(in the rows, 128 means zero)
A state moves one step at a time under one of 6 hidden systems, and each row is a state written as 26 numbers. Each run below is a few steps of one system.
z_308, run 1 (11 x 26):
[[119 152 134 156  94 139 145  55 125 106 164 183 180 155 154 136 142 186
  117 106 133 115  75 115 129 119]
 [102 103 174 182 138 103 161  86 137 124 194 132  98 154 168 126  94 161
  136  79 129 132 134 152 148 122]
 [160 148 220 139 153 109 183 120 127  91 105 152 110 152 162 106 110 119
  169 136  83 141 131 133 160 136]
 [169 127 222 171 117  88 120 124 127 134 105 136 156 127  72  87 164 122
  158  91 133 127 135 125 122 135]
 [147  61 174 134 117 128 121 203 137 170 132 136  96 139 104  92 122 113
  147 110 127  99 185 119 101 102]
 [183  93 152  98  95 177 110 169 107 132  93 154 142 144 124 125 143 112
  132 172 126  81 102  78 130  88]
 [150  64 128 148 102 139  67 121 108 148 154  96 138 122 101 161 150 126
  102 130 178  85  80 108 156  93]
 [137  93 115 120 161 128 108 156 131 122 146  85  66 127 161 173 109  92
  102 168 139 114 130 132 198 119]
 [169 190 123 125 152 113 106 126 120  87  86 110 133 107 112 159 155  85
  100 176 138 141 108 130 196 164]
 [135 170  96 151 138  97  96 144 132 140 131  93 116  88  71 130 139 106
   80 104 167 145 185 159 139 173]
 [131 175  62  89 125 160 145 172 114 123 106 131  92 112 126 108 101 118
  100 144 111 138 203 133 108 149]]
z_558, run 2, 11 rows:
[[ 96  91  99 156 158 109 140 121 153 125 145 139 113 209 130 113 117 167
  158  75  93 173 163 116 105 151]
 [125 180 188 113 145 116 153 194 121 147 152 144 136 172 147 128  95 123
  163 164 123 149 112 124  91  79]
 [181  86 156 126  85 106 122 149 140 182 118 116 182 131 170 148 143 141
  124  52 121 124  98 117 112 118]
 [140  45 116 154 154 164 131 133 126 121 136 121 121 210 156 110  80 102
  133 136 138 142 116 110 146 142]
 [141 149 212 116 149 119 132 160 116 130 100  94 138  93 145 138 105  70
  149 181 138 132  75 148 155 123]
 [145  78 140 151 133  90 100 113 178 140  81 116 157 104 120 137 171 117
  134  70 115 138 126 132 157 196]
 [ 85 115 113 151 172 143 116 166 164 107 118 171 110 183  95 112 118 103
  152 181 126 145 153 115 136 170]
 [109 178 169 100 107 133 110 207 148 156  95 154 160  73 115 168 149 116
  135 150 129 109 100 124 114 126]
 [109  68  64 132  95 161  85 145 153 144 111 139 148 127 124 166 143 161
  100  61 128 122 129  98 131 169]
 [ 71 146 101 115 155 185 125 170  98 100 136 114  94 154 132 154  59 125
  124 174 138 150 114 121 136 128]
 [116 187 159 101 118 109 127 143 102 134  97  72 145  59 141 180 117 138
  122  81 118 156  95 153 130 134]]
z_278, run 3, 11 rows:
[[ 96 110 106  93 155 141 142 128 104 137  98  75 107 110 112  71  91  93
  157 161 117 153 161 146  73 127]
 [ 88 121  98  67 157 117 138 101 125 127  94  99 139 142 146 127 139 136
  186 170  74 156  94 111  80 104]
 [ 91  87  70 130 160  82 112  66 159 152 166 100 149 168 146 137 155 145
  145 139 128 150  95 129 101 110]
 [117 126  85 130 151  94 156 102 176 148 194 158 110 160 205 135 127 132
  116 161 122 125 135 145 138 114]
 [176 153 127 146 105 118 160  88 158 127 146 187 181 152 207 130 138 132
  102 126 129 123  91 132 153 150]
 [157 101 155 183  92 146 151  83 136 141 150 157 159 106 158  81 100 109
   90  94 170 103 132 157 141 162]
 [119 114 209 131  97 173 170 129 116 115 108 159 111  75 153  89  85 128
  140 112 114  91 145 141 133 143]
 [ 99 103 210 137  97 150 120 113 109 112  90 133 148  94  93 124 137 167
  173  82 110 109  96 109 115 126]
 [ 61  83 170 153 126 115  95 148 128 141 161 115  89 114  66 142 137 174
  159  84 130 107 149 119 110  95]
 [102 148 146 116 128 111 107 196 138 130 159 154  91 157 106 189 154 178
  146 121  99 116 141  90 132  83]
 [173 150 113 150 113 107  78 176 126 144 154 128 152 179  99 183 166 149
   94 100 154 135 112  95 147 110]]
z_901, run 4, 11 rows:
[[172 149 128 168 151 117 113 143 139 104  93 118 122 124  94 118 125  81
   95 116 149 155 168 145 185 207]
 [126 173 142 134 127 157 118 182 106 130  96 121 128  86  67  93 104  76
  109 159 164 131 162 149 113 157]
 [129 101  82  89  92 177 100 159 119 147  70 125 137  84  82 103 142 119
  123 124 121 105 162 107  85 139]
 [ 70  93  60 109 127 181  99 122 107 105 126 126  97 144  76 128 133 166
  140 145 115 113 148  87 101 112]
 [ 58 154  79  75 134 127 125 116 115 128 154 103 108 104 141 176 131 170
  141 154 105 124 107 124  96  79]
 [118 155  70 103 137  82 139  79 142 122 136 106 132 140 175 171 152 178
  126  82  82 164 121 129 130 134]
 [120 200 126 160 160  93 167  98 122 103 165 123 134 184 155 124  98 149
  122 100 125 193 136 155 133 148]
 [162 183 169 134 117 113 183 128 115 152 132 125 175 133 179  89  82 110
  122 102 137 166 123 167  88 131]
 [176  76 155 153 108 150 161 106 118 139 103 141 167 168 150  55 100 113
  140  90 126 137 138 123  97 150]
 [105  60 176 147 133 165 141 117 116 134 139 149 125 159 125  67  92 108
  167 174 141 102 113 118 100  99]
 [112  55 155 101 122 123 121 117 162 162 126 142 135 104 155 128 156 116
  171 175 113  70  89 117 112  91]]
z_558, run 5:
[[198  73 134 101 103 160 150  98  98 119 103 105 101  93 170 102 118 100
  108 141 117  82 138 125 163 109]
 [130 102 161 157 145 138 114  46  93  71 110 101 121 125  85 108 142 116
  143 162 142 112  91 119 174 131]
 [115 137 152 149 161  65 109 116 156 135 149 107  82  79  83 121 166 103
  133 156 138 110 171 160 154 130]
 [161 166 111 119 126 101 127 125 164  99 104 189 109 130 105 129 199 147
  129 143  84 106 183 102 150 146]
 [120 164 110 160  96 152  96 137 127 126 170 196 155 158  73 132 159 158
  104 148 170  97 123  98 117 112]
 [148 132  92 108  82 161 118 166 108 156 165 126 102  84 144 139 110 124
   66 126 158  80 162 134 129  99]
 [160 131  96 106 101 189 138  73  66  72 101 106 116 109 143 134 110 150
  101 120 115 114 119 110 167 129]
 [ 96 161 137 158 148 120 121  67  77  98 152  62 109 104  78 112 107 131
  121 129 161 146 124 159 133 123]
 [147 170 124 108 150  65 153 106 129 130 128  90  80  93 118  98 151 123
  133 116  95 142 206 161 117 124]
 [155 169 112 129 127 101 142  82 126 106 126 170 154 186  97  89 182 166
  155 135  97 138 148  96  93 111]
 [137 132 111 135 104 111 116 136 127 181 200 149 150 159 115 106 144 130
  114 154 173 102 131 127  72  60]]
z_901, run 6, 11 rows:
[[103 148  91 124 142  93 162  82 180 125 149 153  95  82 174 118 141 127
  115 144 102 117 176 164 144 162]
 [124 211 136 156 123 108 149  76 151  92 119 195 163 123 106 105 166 150
  131 129 118 138 139 134 130 172]
 [116 159 154 174  87 118 130 133 131 160 175 164 160 119  94  99 125 162
  110  67 164 120 157 146  78 124]
 [162 116 144 124  69 182 157 157 110 131 141 186 126 145 158 115 101 166
  112  89 114  88 153 100 116 108]
 [130  96 185 135  98 174 126  88  71  95 127 123 126 134 118 136 117 171
  148 111 123  98  74  96 146  87]
 [119  74 189 126 133  92 131 118 117 142 162  75  68 100 148 148 124 148
  155 105 111  98 133 140 147  73]
 [180 140 176 107 158  71 145 132 144 105 111 129  85 144 149 148 167 121
  158 150  70 122 143 115 180 113]
 [180 174 175 160 152  54  98 133 127 133 132 110 152 160  75 132 177 105
  135 139 149 150 114 126 143 116]
 [199 132 117 139 116 101 106 198 136 182 157 117 135 149 124 118 130  85
   81 126 172 128 163 138 122 113]
 [199 120  90 116 107 189 111 144  95 109  93 133 146 149 123 116 122  89
   86 172 153 111 117 101 155 137]
 [110  87 102 130 121 166  91  91  86 123 121  72 120  80  87 117 114  98
  105 162 177 103 106 136 137 126]]
z_711, run 7, 11 rows:
[[ 93  42 134 172 126 149 118  75 148 145 151 134 162 143 151 108 108 116
  137 127 161 114  75 135 125 141]
 [ 98  89 203 144 143 130 161 130 153 123 153 144  90 114 187 136  90 117
  153 145 117 104 112 146 170 123]
 [143 119 213 150 106 112 133 139 162 120 102 184 151 116 144 155 159 154
  151  82  97 105 103 112 162 151]
 [ 94 114 160 187 122 127 103 192 171 146 153 185 126 150  81 135 130 150
  130  80 146 124 166 120 129 160]
 [131 155 148 109  99 176 123 234 115 139 130 172 112 132 128 150  97 137
  112 137 128 100 148 103 122 106]
 [151 111 123 132  86 190  84 163  86 124  98 121 167 137  99 160 120 142
  103  98 155 118  85  87 136 130]
 [105  99 127 150 155 162  96 162  90 114 132  61  91 140 101 156  73 108
  113 122 162 150 117 128 163 142]
 [148 164 161  88 158 119 130 161  95  91  79  70  97 114 143 177 112 114
  147 136  89 160 104 124 176 129]
 [130 158 119 130 161  75  95 133 144 116  77  91 158 139  87 158 172 128
  146  94 106 186 119 121 138 175]
 [ 93 180  72 112 175  91 123 181 159 147 132 116 114 150 113 133 124 107
  130 157 121 179 172 146  98 149]
 [134 184  55  66 119 140 138 135 131 142  97 139 178 125 165 133 138 117
  117 173 112 146 106 122  87 130]]
z_63, run 8, 11 rows:
[[136 147 103 123 148 110 134 114 125 159 150 116 149 145 117  65 122  75
  131 205 163 136 134 150  73  99]
 [178  95  85  96 107 130 138  77 135 159  98 113 172  93 168  79 143  83
  113 155 132 106 118 141 102 132]
 [115  61  99 162 136 144 125  32 139 108 133 135 128 127 121  77 136 110
  127 156 149 104 127 133 146 155]
 [ 79 136 132 120 133 120 145  74 148 120 149 141  91  45 137 112 137 120
  133 178 124  79 142 162 139 124]
 [139 123 117 126 109 102 143  88 177 114 115 176 112  82 150 134 180 158
  125  96  83  94 167 128 158 162]
 [ 92 143 123 176 122 130 137 120 158 103 175 211  98 158  97 111 145 178
  127 112 124 108 187 116 134 142]
 [125 185 136 109  81 153 158 160 114 138 158 182 113 104 143 125 113 171
  109 114 116  92 169 126  98  96]
 [186 119 140 136  73 163 141 122  83 109 127 144 130 155 135 125 119 181
  108  51 113 111 148  96 133 113]
 [136 133 185 159 123 147 133 123  57 101 168 101  86 157  88 115  93 154
  133 113 145 122 136 120 135  74]
 [187 157 197  92 120  94 139 152  75 133 116  65  99 101 126 136 132 126
  141 120 106 120 131 130 132  61]
 [209 100 160 140 147  70 105 134 119 131 112  93 128 183  93 116 175 117
  149 113 116 140 140 102 143 107]]
z_63, run 9, 11 rows:
[[197 108  88 103 139 134 100 177 108 130 110  79  84 141 134 152 126  89
   91 146 131 122 157 114 174 122]
 [164 185  98 141 144 120  89 109  98  91 114 104 146 140  69 141 161 103
  101 179 163 142 104 117 162 137]
 [138 157  92 134 135  82 105 133 133 167 142  67 135  86 109 123 130  89
   83 115 172 151 158 177 118 150]
 [152 141  59 104 156 136 138 110 125 105  69 108 119 126 119  87 123  88
  117 151 110 161 182 138 127 186]
 [ 85 162  68 129 134 125 117  52 120 115 120 125 168 115  78  91 155 138
  132 151 141 144 118 134  78 144]
 [ 86  97  59 102 127 115 149  85 145 166 150  96 117  89 166 105 115 141
  123 102 115 131 164 162  81 131]
 [115 123  78 107 145 146 170  46 131  77 120 152 106 155 172 106 128 157
  150 153  75 133 135 114 133 137]
 [ 87 167 140 148 121  94 157  47 137 123 191 155 145 128 154 126 143 178
  137 123 127 120 102 149 107 102]
 [143 123 156 133 120 100 188 120 155 145 165 153 105 131 210 110 102 146
  129  85  95 124 169 155 128 123]
 [154 149 192 149 120 147 174 103 123  86 119 204 141 177 138  90 127 151
  160 137  97 119 124 104 136 127]
 [126 122 220 158  86 121 137 139 121 164 167 160 155 113 120 107 122 149
  144  97 151  95 116 134  93  82]]
z_278, run 10 (11 x 26):
[[104 114  96  71 145 163 165 109 111 119 127 115 109 134 195 114  89 112
  148 204 102 121 110 128 109  92]
 [129 113 117 115 133 105 135  33 126 121 121  93 171 124 180 144 150 143
  143 128 113 142  51 131 137 120]
 [108  95 124 172 152  85 150  48 161 123 183 132  95 134 153  98 131 129
  126 123 132 119 153 162 154 141]
 [125 185 166 136 120 112 177 106 163 116 148 214 138 126 170 112 140 143
  143 152 102 105 134 137 133 128]
 [150 117 140 159  68 125 126  95 149 157 134 175 198 108 125 107 160 157
  112  67 148 102 116 128 103 143]
 [114  72 146 149  84 182 138 150 115 144 163 162  94 115 125  91  85 144
  115  99 143  76 174 127 110 113]
 [123 139 198 104  94 174 140 156  80 107 117 134 124 116 138 161 105 171
  150 113 104 101  84  98 130  82]
 [140  93 178 158 117 102  88 120  94 127 141  72 114 125  80 159 148 162
  132  55 140 125 114 114 149 105]
 [130 144 178 147 159  96 120 182 124 115 159 125  48 151  86 139 132 132
  139 141 117 119 187 120 157  99]
 [183 203 157 112 126  88 104 186 131 133 106 146 159 147  92 158 183 124
  131 146 121 137 116 102 131 112]
 [183 102  79 138 116 118  75 163 132 170 122 103 141 134  79 111 159  87
   85 123 172 122 163 121 117 138]]
z_308, run 11, 11 rows:
[[149 135 165 128 145 151 124 201 114 134  88 111 168 180 139 144  83  96
  141 125 134 176  83 115 130 146]
 [139 114 156 135 126 136 104 169 100 167 103  65 180 125 116 129  90  86
  123 107 170 166  81 141 102 136]
 [123  74 109  96 143 150 116 169 117 164  87  56 132 114 150 120  79  75
  133 132 135 153 116 144 103 141]
 [101 113  93  85 146 155 101 129 119 132  64  82 165 103 118 129 122  82
  146 185 135 146  76 127 104 144]
 [ 60 106  76 106 141 119  84 130 159 168 110  85 157  75 118 160 141 108
  129 143 144 139  92 146 101 148]
 [ 58 119  52 100 153 142 115 148 182 143 109 140 137 112 160 164 119 117
  127 152 115 148 115 133 120 179]
 [ 59 182  88 132 133 153 121 122 156 121 117 165 180 113 134 160 119 136
  115 144 143 156  82 135 120 185]
 [ 49 152 113 150 124 141 140 127 153 138 144 137 149  96 157 151  82 155
  113  72 141 162 122 161 116 183]
 [ 68 148 136 129 135 170 171 125 129  96 101 146 135 129 165 122  68 153
  148  95  94 169 125 138 118 183]
 [ 68 154 183 139 126 144 145 113 110 109 101 125 165 118 110 120  99 165
  173  82 110 164  96 132  91 148]
 [ 73  86 179 125 132 119 136 157 138 153 113 108 136 134 136 132 105 163
  186  60  89 157 123 125  79 129]]
z_711, run 12 (11 x 26):
[[120 178 148 107 105 113 162 143 149 161 155 186 174 142 173 133 136 155
  144 138 110 121 101 125  78  87]
 [144  82  97 164  87 142 122 121 154 174 163 164 191 171 160 116 122 140
   94  80 165 121 106 123  98 136]
 [126 104 156 167 128 187 158 135 113 119 161 157 116 163 167  94  51 102
  111 154 162 116 124 139 147 131]
 [168 118 232 135  99 148 141 134 101 121  90 120 151  86 148 128 105 106
  136 113 134 104  78 133 161 128]
 [128  50 189 170 139 116  97 161 154 133  97 115 114 130  85 122 135 118
  154  75 123 125 148 117 154 167]
 [ 95 142 184 119 153 129 116 215 139 119 116 154  82 145  88 148 129 126
  171 165 103 119 152 100 133 111]
 [136 147 124  99 102 124  76 195 135 155 109 138 166 124 101 194 177 149
  127 124 126 113  87  87 120 102]
 [114 101  47 147 137 151  76 168 137 134 156 122 122 179 112 171 122 132
   83 124 163 140 127 103 148 145]
 [129 194 108 113 144 166 136 137  93  87 127 112 112 125 157 169  85 110
   91 176 142 143  96 132 177 136]
 [158 159 124 130 123 117 116 103 114 112  74  76 160  76 136 155 132 112
   95  82 132 161 104 152 168 188]
 [ 97 135 104 137 173 117 137 128 141 106  92 100  91 118 103  99 105 109
  138 111 104 176 193 153 131 200]]

Which system made each run below?
run 13 (2 x 26):
[[143  77 101 128 132 151  82 175  97 132 148  92 104 189 109 171 119 134
  114 133 147 124 111  86 145  87]
 [167 163 120 102 145 116 107 156  95 127 141  70 124 149 155 186 116 103
  100 167 144 144  76 124 164  86]]
  z_308
run 14:
[[107 174 116  84  99 176 138 161  89 135 126 127 165 132 166 161  83 151
  122 135 128 139  75 115  91  98]
 [150  77 106 133 124 122 118 100 100 132 127  52 130 140 153 150 107 149
  113  44 125 158 114 129 139 133]]
  z_278
run 15, 2 rows:
[[137 126 132 123 138 141 166 146 173 125  82 193 154 153 162  80 119  99
  152 154  95 142 151 123 115 181]
 [ 85 103 168 142 103 162 111 142 147 153 107 175 196 118 103 114 129 124
  157 144 148 108  73 112  86 132]]
  z_558
run 16 (2 x 26):
[[ 65 170 165 109 122 156 147 121 139 104 118 164 147  84 163 166 112 147
  151 160 115 117  66 132 139 133]
 [ 96  96 156 152 116  95 115 112 169 143 116 126 150  93 136 161 149 165
  141  32 108 137 119 139 135 174]]
  z_901
run 17, 2 rows:
[[ 69  59 152 126 127 145 133 182 144 156 151 124  75 125 142 133  84 155
  154  87 106 116 168 127 104 112]
 [127 134 145  83 119 163 129 152 109  90  96 155 114 150 140 168 143 168
  163 158  76 108  92  75 143  91]]
  z_63
run 18:
[[173  95 165 137 137 158 148 142  71 125 118  79 112 163 131  75  65  87
  131 133 145 145 139 133 121 111]
 [153  70 150  87 139 142 137 118 105 140  88  85 120 113 140  77 118  73
  163 191 118 109 116 128 105  95]]
  z_901
run 19, 2 rows:
[[141 119 117 159 132 122  99 114 142 111  74 107 127  81  75 113 150 100
  107  92 135 136 162 142 162 212]
 [ 86 163 122 138 140 155 121 183 123 117 123 147  87 104  59  96 106 112
  123 155 144 127 201 139 111 151]]
  z_901
run 20:
[[133 104 184 150 132  62 119 173 170 185 181 117 126 129 161 165 134 125
  128  90 141 124 122 150 137  99]
 [180 126 156 124 145 142 141 193 150 115  95 171 116 179 156 128 116  90
  134 166 105 130 142 105 169 148]]
  z_63
run 21, 2 rows:
[[155 134 146 107 157 130 160 122 143 119 114 155 141 170 178 103 118  79
  156 222 111 129  99 125 137 116]
 [156 131 161 160 108  88 106  82 150 158 129 131 192  82 114 111 172  99
  113 129 170 109  89 152 131 141]]
  z_308
run 22 (2 x 26):
[[ 60 107  87 127 118 122 126  93 154 142 192 133  88  85 158 162 133 170
  113 122 128  86 138 147 135 110]
 [138 158 105 116 128 127 160 112 147  89 141 164  84 130 186 167 132 167
  108 117  80 115 156 120 185 145]]
  z_63
run 23:
[[125 102 125 137 112 109  99  76 117 102 132  99  88  82  88 155 174 175
  121  76 112  95 150 118 171 125]
 [111 167 119 152 160 114 126 118 111  80 171 133  53 166  84 131 135 155
  127 150 118 131 186 117 159 113]]
  z_558
run 24, 2 rows:
[[136 140 190 139 156 114 153  86  68  83 123  77  89 153 103 102 110 145
  166 113 105 153 134 131 136 101]
 [164 140 189 146 150  42 129 128 122 146 147  88 110 147  89 102 164 128
  160 106 117 145 159 141 110  90]]
  z_558
run 25, 2 rows:
[[141 133 135  96 165 147 160 132 128 109  94 123 117 138 186 114  89  69
  144 212 112 140 108 138 152 138]
 [117 102 131 136 151  96 103  80 156 141  81  98 183  99 102 105 164  88
  153 148 140 148  85 143 117 168]]
  z_901
run 26, 2 rows:
[[120  96 164 150 125 175 103 133 115 109  65 122 143  86  69  93 114  82
  137 143 157 118 123 129 138 178]
 [ 86  88 125 111 142 137  87 156 140 133  72 100 100  68  59 121 149 100
  152 148 120 112 157 125 121 151]]
  z_558
run 27, 2 rows:
[[130  78  97 116 120 183  90 136 115  91  98 120 112 149 124 183 137 150
  121 132 113 108  89  76 184 138]
 [ 88 160 138 150 157 127  91 150 110 110 153  81 103 111 103 186 103 118
  104 148 170 148  97 145 179 138]]
  z_558
run 28:
[[134 144 125 138 153 152 173  46  99  66  93 131 126 146 126  65 104 117
  147 151 109 153 139 135 134 167]
 [ 87 155 178 127 128  86 140  88 116 136 136 107 117  67  84  94 150 142
  166 124 123 120 146 155  83 102]]
  z_308
run 29 (2 x 26):
[[127  72 126 136 123  99 110 123 132 177 197 119 122 169 118 107 150 141
  142 138 147  99 130 117  84  48]
 [192  98 132  89 120 112 141 126 123 138 146 124 101 143 195 147 144 120
  126 166 102  88 114 109 160  66]]
  z_558
run 30 (2 x 26):
[[153 127 101 121 110 145 144 115 168 103 103 177 135 113 194 160 137 136
   99 113  96 112 129 120 186 186]
 [ 91 160 139 200 135 152 117  87 118  78 150 160 130 146  69 114 116 141
  114 130 171 135 128 132 157 172]]
  z_308
run 31:
[[152 137 132  93 123 177 132 152 101  80  79 165  96 144  95 109 145 131
  153 181  91  99 154  77 138 115]
 [137 141 138 135  87 116  77 123  99 141 151 118 143 104  66 161 184 170
  112 104 155  91 106 101 122  78]]
  z_308
